Here is a table of points, one per row:
"-1.7 0.8 -0.9 0.6 0.0 -0.7 -1.2 0.2 1.1 0.8 -0.4 -0.3 0.2 0.0 0.1 0.0 -2.1 -1.9 0.2
 1.4 0.9 0.4 -0.9 -0.2"
"-2.3 -0.4 0.6 -1.6 -0.2 -1.1 -0.6 -0.2 -0.6 -2.2 -0.5 0.0 0.9 0.2 1.5 -1.0 -0.1 0.9 0.1
 -1.0 -0.3 -0.8 0.1 -2.2"
"-0.4 -0.5 0.5 -2.0 0.1 0.7 0.4 -0.4 0.3 -0.7 0.6 0.1 1.1 0.5 -1.4 1.1 1.9 0.9 -1.1
 1.1 -0.3 1.5 1.7 -1.2"
"1.7 -0.3 -0.9 0.9 -0.8 -0.3 -1.2 1.1 -2.0 -1.0 -0.1 -1.6 -0.6 -0.6 -0.7 0.4 0.4 0.6 -0.6
 1.1 -1.3 0.0 -0.3 2.2"
"1.2 -0.2 2.8 -0.2 -1.5 0.0 0.1 1.1 -2.0 -0.7 1.6 0.9 0.4 -0.9 0.1 2.0 0.5 0.2 0.4
 1.5 0.2 -0.1 -0.3 0.6"
"-1.5 1.7 0.4 1.8 0.8 0.3 -0.6 -0.2 -0.8 -0.3 0.7 0.2 0.0 -1.1 1.5 -0.1 0.1 -1.0 -0.3
 -0.4 0.7 0.9 0.0 -0.2"
"-0.7 -1.7 -0.6 -0.3 -2.3 0.4 0.4 0.0 0.7 0.6 -0.5 -0.1 -0.3 -1.6 -1.0 -2.6 0.3 0.1 1.0
 1.5 -1.1 -1.5 -0.2 0.4"
"-2.6 -1.0 1.7 0.9 -0.4 -0.7 -0.8 -0.7 1.0 -0.2 0.5 0.8 -1.5 0.1 0.4 -1.1 0.7 -1.7 0.8
 1.9 -0.6 -0.9 -0.2 -0.7"
"-0.2 -0.3 -0.2 -0.6 1.4 -0.2 2.9 0.3 0.6 0.5 0.5 0.8 -0.2 0.1 -0.5 -0.4 -0.2 0.1 -0.5
 0.0 -0.5 0.1 0.6 0.8"
"-0.7 -0.4 0.3 -1.4 1.0 1.7 0.0 0.1 -1.0 1.1 -1.8 0.9 -1.5 2.0 1.4 -0.3 1.0 -0.4 -1.4
 0.4 0.8 0.4 1.4 0.3"
"1.0 -0.7 -0.2 -0.2 0.3 -0.3 -0.3 -1.0 0.0 -0.3 1.2 0.2 -0.8 0.6 -0.1 -0.8 -0.5 -1.6 0.9
 -1.7 -0.7 -2.3 -2.2 -1.7"
"0.0 -0.8 0.2 0.9 0.7 -0.3 2.2 -2.0 0.4 -0.1 1.3 0.2 -0.6 -1.1 -0.1 1.0 -0.5 2.0 1.3
 1.8 1.4 0.4 1.5 -0.1"
"-0.2 0.7 0.2 2.0 0.2 0.0 0.1 1.6 1.1 0.5 -0.2 0.9 0.1 -0.8 -1.0 -1.4 0.2 -0.9 1.5
 -1.6 -0.1 0.1 1.9 0.6"
"0.4 0.1 -0.4 -1.1 1.2 -1.1 1.8 0.6 0.1 0.6 -1.5 -1.6 0.4 -0.7 0.1 -1.0 -0.6 -2.5 -0.6
 -0.2 -0.9 1.3 -0.8 -1.2"
"0.3 0.2 1.4 1.2 2.0 -0.7 0.5 1.8 -0.4 0.8 -0.5 -0.1 -0.5 0.2 1.5 -0.5 2.7 -0.4 1.0
 -0.5 0.1 1.3 -1.0 -0.1"
"0.4 0.2 -0.9 0.5 0.1 -0.8 -2.3 0.0 0.6 0.0 -0.2 -0.9 0.1 -0.3 -0.3 1.5 -1.5 0.3 0.8
 0.1 0.3 1.0 1.7 -1.2"
"0.0 -1.5 -0.4 0.5 -0.6 -1.2 -1.7 -1.4 -1.4 2.2 -0.7 0.1 -0.3 -0.6 0.3 1.1 1.9 -0.1 1.2
 -0.4 1.5 0.2 1.0 0.3"
"-0.9 1.4 0.6 1.7 0.8 0.9 0.2 0.4 0.0 1.1 0.0 -1.4 -0.1 2.1 0.3 0.5 -0.3 0.1 -0.5
 -0.3 -0.8 -2.1 -0.3 -1.0"
"-0.4 0.6 0.6 -1.0 -1.3 -1.1 -1.2 1.1 -0.1 0.0 0.6 -0.2 1.0 1.4 0.0 0.5 0.0 -0.6 -1.2
 -0.7 0.9 0.1 1.2 -2.1"
"1.2 -0.4 -1.1 -0.1 -0.6 0.8 -0.7 0.7 -0.6 0.1 1.5 2.1 -1.2 0.5 0.6 1.9 0.2 -0.3 0.0
 0.0 0.9 0.4 -0.2 1.0"
"1.1 0.8 1.2 -0.1 0.4 -1.1 -1.1 0.2 -0.7 -0.7 1.2 0.8 -0.7 0.9 0.7 0.4 -0.4 2.7 -0.3
 0.3 -2.9 0.9 0.5 0.8"
"0.4 -1.4 0.2 1.4 -1.3 0.0 0.5 0.0 -0.7 -0.4 -0.4 0.6 -0.4 0.4 1.4 1.2 -1.0 -0.8 0.3
 1.2 -0.2 0.7 1.0 -1.6"
"-0.7 -0.7 -1.3 0.2 -0.5 0.0 1.2 0.7 -1.2 -2.3 -0.7 -0.5 -1.3 0.3 0.9 0.2 0.2 -1.3 -0.7
 0.7 0.3 0.2 0.4 0.1"
"-1.2 0.2 0.3 1.3 -0.1 0.5 0.7 -2.4 0.9 -2.5 -0.6 0.2 2.6 0.4 0.2 1.0 0.5 -0.4 0.6
 -0.2 0.7 -0.1 -0.2 2.0"
"0.0 0.4 -0.5 1.4 -0.3 -0.8 0.0 -1.8 -1.8 -0.8 0.0 -0.8 -1.7 -0.7 -0.2 -1.8 0.6 1.2 -1.7
 -0.4 0.9 0.0 -1.4 1.6"
"0.4 -0.8 -2.0 1.5 1.1 -2.0 -0.5 -1.3 0.4 0.6 -0.4 0.0 -0.5 1.8 -1.6 0.6 0.1 -0.1 -1.5
 1.4 -1.1 -0.6 1.0 0.8"
"0.7 1.7 0.6 0.9 -1.2 0.0 0.5 -0.5 -1.7 -0.5 0.4 1.2 0.2 1.2 -0.8 -1.4 -0.9 -0.8 0.5
 -1.5 -0.9 0.9 -0.8 -0.4"
"0.0 0.1 0.0 0.2 0.3 0.5 -0.4 1.9 1.8 0.8 -0.8 -0.4 0.4 0.3 -0.6 -1.7 0.3 0.2 -0.7
 0.8 3.4 0.4 -1.8 0.1"
"-1.5 1.3 -1.6 0.3 -1.4 1.1 0.0 1.2 -1.1 0.8 0.0 1.7 -1.4 -2.2 -0.1 1.1 -0.8 -0.7 0.3
 -0.4 -0.2 -1.4 0.1 -1.1"
"0.7 -1.4 0.3 1.0 0.0 1.4 0.2 -1.0 0.2 1.8 0.9 -1.3 1.2 -0.9 0.0 -1.3 -0.5 -0.5 -1.8
 -2.0 -1.3 0.0 1.1 -0.3"
"-1.6 -1.6 0.8 0.6 0.9 -0.3 1.0 -1.1 -1.3 -0.2 1.1 0.8 0.1 -2.0 -0.2 0.6 1.1 1.0 -0.3
 -0.6 -0.3 -1.0 0.2 0.8"
"1.2 0.9 0.1 0.5 2.4 1.3 -0.1 -0.1 0.3 -0.3 -1.1 0.2 -0.4 -1.4 -0.2 0.5 1.4 1.6 1.6
 1.2 -0.8 -1.5 -0.9 -2.5"
"0.0 0.4 -0.8 0.4 -1.4 1.6 0.4 -1.0 2.4 -0.7 0.7 -0.1 -1.7 0.0 -0.1 -0.4 1.1 0.1 -0.4
 0.7 -0.3 0.5 0.2 -0.5"
"0.0 1.4 -0.5 0.3 -0.3 -1.5 0.8 0.8 1.6 -0.2 1.0 1.0 -1.1 1.7 0.3 0.4 0.8 0.0 0.6
 -1.0 -0.9 -0.7 -0.8 0.9"
"-1.3 -0.6 1.6 -0.9 -1.4 -0.4 -0.1 0.3 0.8 0.8 -0.7 -2.2 -0.7 0.0 1.7 1.2 -1.0 1.3 0.2
 0.4 0.9 0.6 -1.3 0.3"
"-1.2 0.7 -0.5 -0.6 0.6 0.4 -0.6 -0.1 -0.9 0.5 0.4 0.2 -0.5 0.6 0.4 -0.1 -2.7 1.6 -0.2
 -1.2 0.8 0.4 0.5 -0.5"
"-0.8 -0.4 -0.8 0.5 -0.6 -0.5 1.3 1.8 -1.1 -0.1 -1.4 0.3 1.0 1.3 -1.8 0.7 -0.2 1.7 -0.4
 -1.4 -0.2 1.3 1.5 -0.9"
"0.1 -0.8 -0.1 -1.2 0.7 1.1 -0.8 0.0 -0.2 0.7 0.4 0.9 -0.1 0.5 -0.5 0.8 1.2 -0.2 0.1
 -0.4 1.0 0.0 -0.7 0.6"
"1.1 -0.1 -0.5 -0.7 -0.6 -2.0 -0.2 0.0 -1.9 0.4 1.0 0.1 0.9 -0.1 -0.6 -2.4 0.2 -0.2 1.2
 0.3 0.4 -0.4 1.1 0.6"
"1.2 -1.0 0.9 -0.1 -0.4 -1.6 1.7 2.5 1.1 -1.8 -1.8 -1.1 -0.5 -1.1 0.7 1.3 -1.5 -0.6 -1.0
 0.9 0.0 -0.4 0.9 -0.2"
"1.8 0.2 0.7 -0.2 -0.7 -0.8 -0.7 -0.1 2.1 -0.8 -0.8 0.0 0.1 0.4 1.9 -1.3 0.6 -0.3 0.5
 -2.1 0.5 -0.2 0.9 0.5"
"-0.4 1.2 -0.1 0.4 -0.3 -0.4 -1.5 1.6 1.2 1.7 -2.1 1.6 1.5 -0.5 0.4 -0.3 1.1 1.1 -1.2
 0.3 -0.7 1.5 -1.2 0.3"
"0.3 -1.9 -1.3 -0.5 0.7 -0.6 -0.9 0.5 1.3 0.2 1.4 -0.1 0.1 -0.2 0.3 -0.5 -0.4 -0.3 2.0
 0.0 -0.8 3.0 -1.2 -0.5"
"1.2 1.9 -0.1 -0.2 -1.9 0.4 0.6 -1.6 -0.8 1.0 0.5 -0.5 -0.3 0.1 0.0 -0.7 1.0 0.4 -1.8
 0.2 -1.1 1.1 0.1 -0.7"
"0.0 0.6 -1.8 -1.7 0.9 0.4 -1.3 0.0 -0.4 -1.4 0.1 -0.6 -0.4 0.1 1.9 0.1 0.2 0.7 1.7
 0.6 -1.2 -1.0 1.3 2.9"
"-0.8 -1.8 1.1 0.9 -1.0 1.5 -0.1 1.4 0.0 1.1 1.2 -0.9 1.5 0.9 -0.4 -0.2 -0.2 0.2 0.2
 -0.8 0.5 -2.1 0.7 0.9"
"2.1 0.6 1.8 -1.1 1.2 -0.6 0.7 -1.4 0.2 2.0 -1.7 1.5 -0.5 0.5 -0.2 -1.3 -0.9 -0.7 0.1
 1.5 0.5 -0.9 0.2 0.8"
"-0.2 -0.3 0.8 0.3 1.0 -0.6 0.8 -0.6 1.9 0.1 1.0 -0.6 -0.6 0.7 -1.3 0.4 -0.3 -0.3 -0.4
 -0.3 -0.2 1.0 -0.5 1.6"
"0.7 0.5 -0.7 -0.4 0.7 -0.5 0.6 1.2 0.0 0.5 -0.2 -1.5 -0.2 -0.9 -1.7 -0.5 0.1 0.7 1.9
 -1.3 1.4 -1.0 0.9 -1.6"
"0.9 -2.5 -1.0 0.2 1.1 1.4 0.1 -0.5 -0.5 0.7 -0.6 1.7 1.6 1.1 2.0 0.2 -1.1 0.8 -0.5
 1.0 -0.9 0.2 -0.2 0.6"
These points spread out most along one direction. Take the direction at right angles to it along which they spread out most. Go by this last direction. Where along it does each point below lie, from 0 to 99? The average is 50, and the first point in the table lies past the average. One standard deviation of the points above along it is 16.
"-1.1 0.6 -1.3 -0.6 2.2 -1.4 -0.8 1.1 0.0 -0.8 1.0 0.1 -0.7 -2.4 0.6 0.9 1.0 0.9 -2.3
 0.2 -0.2 -1.0 -0.3 -0.9" -> 60
"-0.5 0.2 -0.8 -0.2 -0.6 0.2 0.5 -0.8 -1.2 2.0 -1.7 -1.5 1.3 0.4 0.1 1.4 -0.2 -1.1 1.8
 -0.3 -1.6 0.3 -1.4 0.6" -> 48
"-0.9 1.2 1.2 -1.3 0.5 -0.6 -0.4 -0.4 0.3 0.6 -0.4 -1.8 1.1 0.1 0.3 1.0 0.1 -0.9 0.0
 0.7 0.4 -0.1 0.2 1.2" -> 57
"0.0 0.5 0.4 0.2 -0.4 -0.7 0.5 -1.3 1.9 0.5 -0.5 0.4 -0.3 -0.3 -1.0 0.4 -0.9 0.5 -0.5
 0.1 -0.8 -1.9 0.4 -0.8" -> 40
"0.0 0.1 -1.1 -0.2 -0.9 0.6 0.9 -0.7 -1.1 -2.1 -0.2 0.2 0.9 1.1 -0.7 -0.2 -0.5 1.9 1.1
 -1.2 1.1 0.2 -2.7 -2.2" -> 58
"-0.8 1.1 -1.2 -1.0 -0.6 0.7 -0.2 -0.4 0.0 0.3 0.8 0.6 0.7 -1.8 -0.7 -1.7 -1.2 -0.5 1.8
 0.8 -1.4 -0.1 -0.4 0.4" -> 30
"0.1 -1.0 1.6 -1.0 1.5 1.2 -2.6 -0.3 0.1 -1.2 -2.8 0.3 -1.5 -1.0 -1.9 0.0 -1.4 -0.3 -0.7
 -1.5 -0.8 1.0 -0.6 0.3" -> 54
"1.7 1.0 0.0 0.3 1.5 -0.3 0.1 -0.7 0.6 -0.9 0.5 0.9 1.5 -0.5 1.6 -0.8 -0.4 -0.4 -1.5
 0.9 1.0 -0.4 0.5 0.9" -> 40
"0.4 0.2 -0.8 -0.6 -0.1 0.3 -0.8 -0.1 -0.7 -1.8 -0.4 -0.2 1.0 0.4 -1.4 0.7 1.6 -1.1 -1.2
 -0.2 0.2 -0.6 0.4 -0.7" -> 58
"-0.5 1.1 1.3 -1.4 -1.4 2.0 0.2 -0.5 -0.3 -1.2 -0.4 -0.2 0.3 0.3 -2.2 -0.5 0.1 0.3 0.4
 -0.6 0.6 0.7 0.3 -0.1" -> 55
"0.7 0.1 0.2 -0.6 1.1 1.1 0.5 0.9 0.1 -0.4 1.3 -0.2 0.8 2.0 -2.3 0.0 -0.7 -0.1 0.4
 0.8 1.6 -0.9 -1.1 -0.3" -> 48
"1.2 0.0 -0.3 -1.8 -1.4 -0.4 1.0 -0.5 1.0 1.6 0.5 1.1 0.1 -0.7 0.5 1.0 0.8 -0.5 -1.0
 -1.9 0.8 0.1 -1.6 1.2" -> 40
"1.5 -0.3 -0.1 0.9 -1.0 1.1 0.4 -1.0 0.7 0.9 0.9 -0.8 -0.5 0.6 1.3 0.1 -0.5 0.7 -0.6
 -0.1 1.0 1.0 0.5 -0.2" -> 51
"-0.3 0.2 0.7 0.4 0.5 2.1 -0.1 1.3 -0.5 -1.6 1.8 -2.1 0.8 -1.3 0.7 0.0 -0.8 -1.3 0.2
 0.5 0.1 -0.2 -0.5 0.5" -> 52
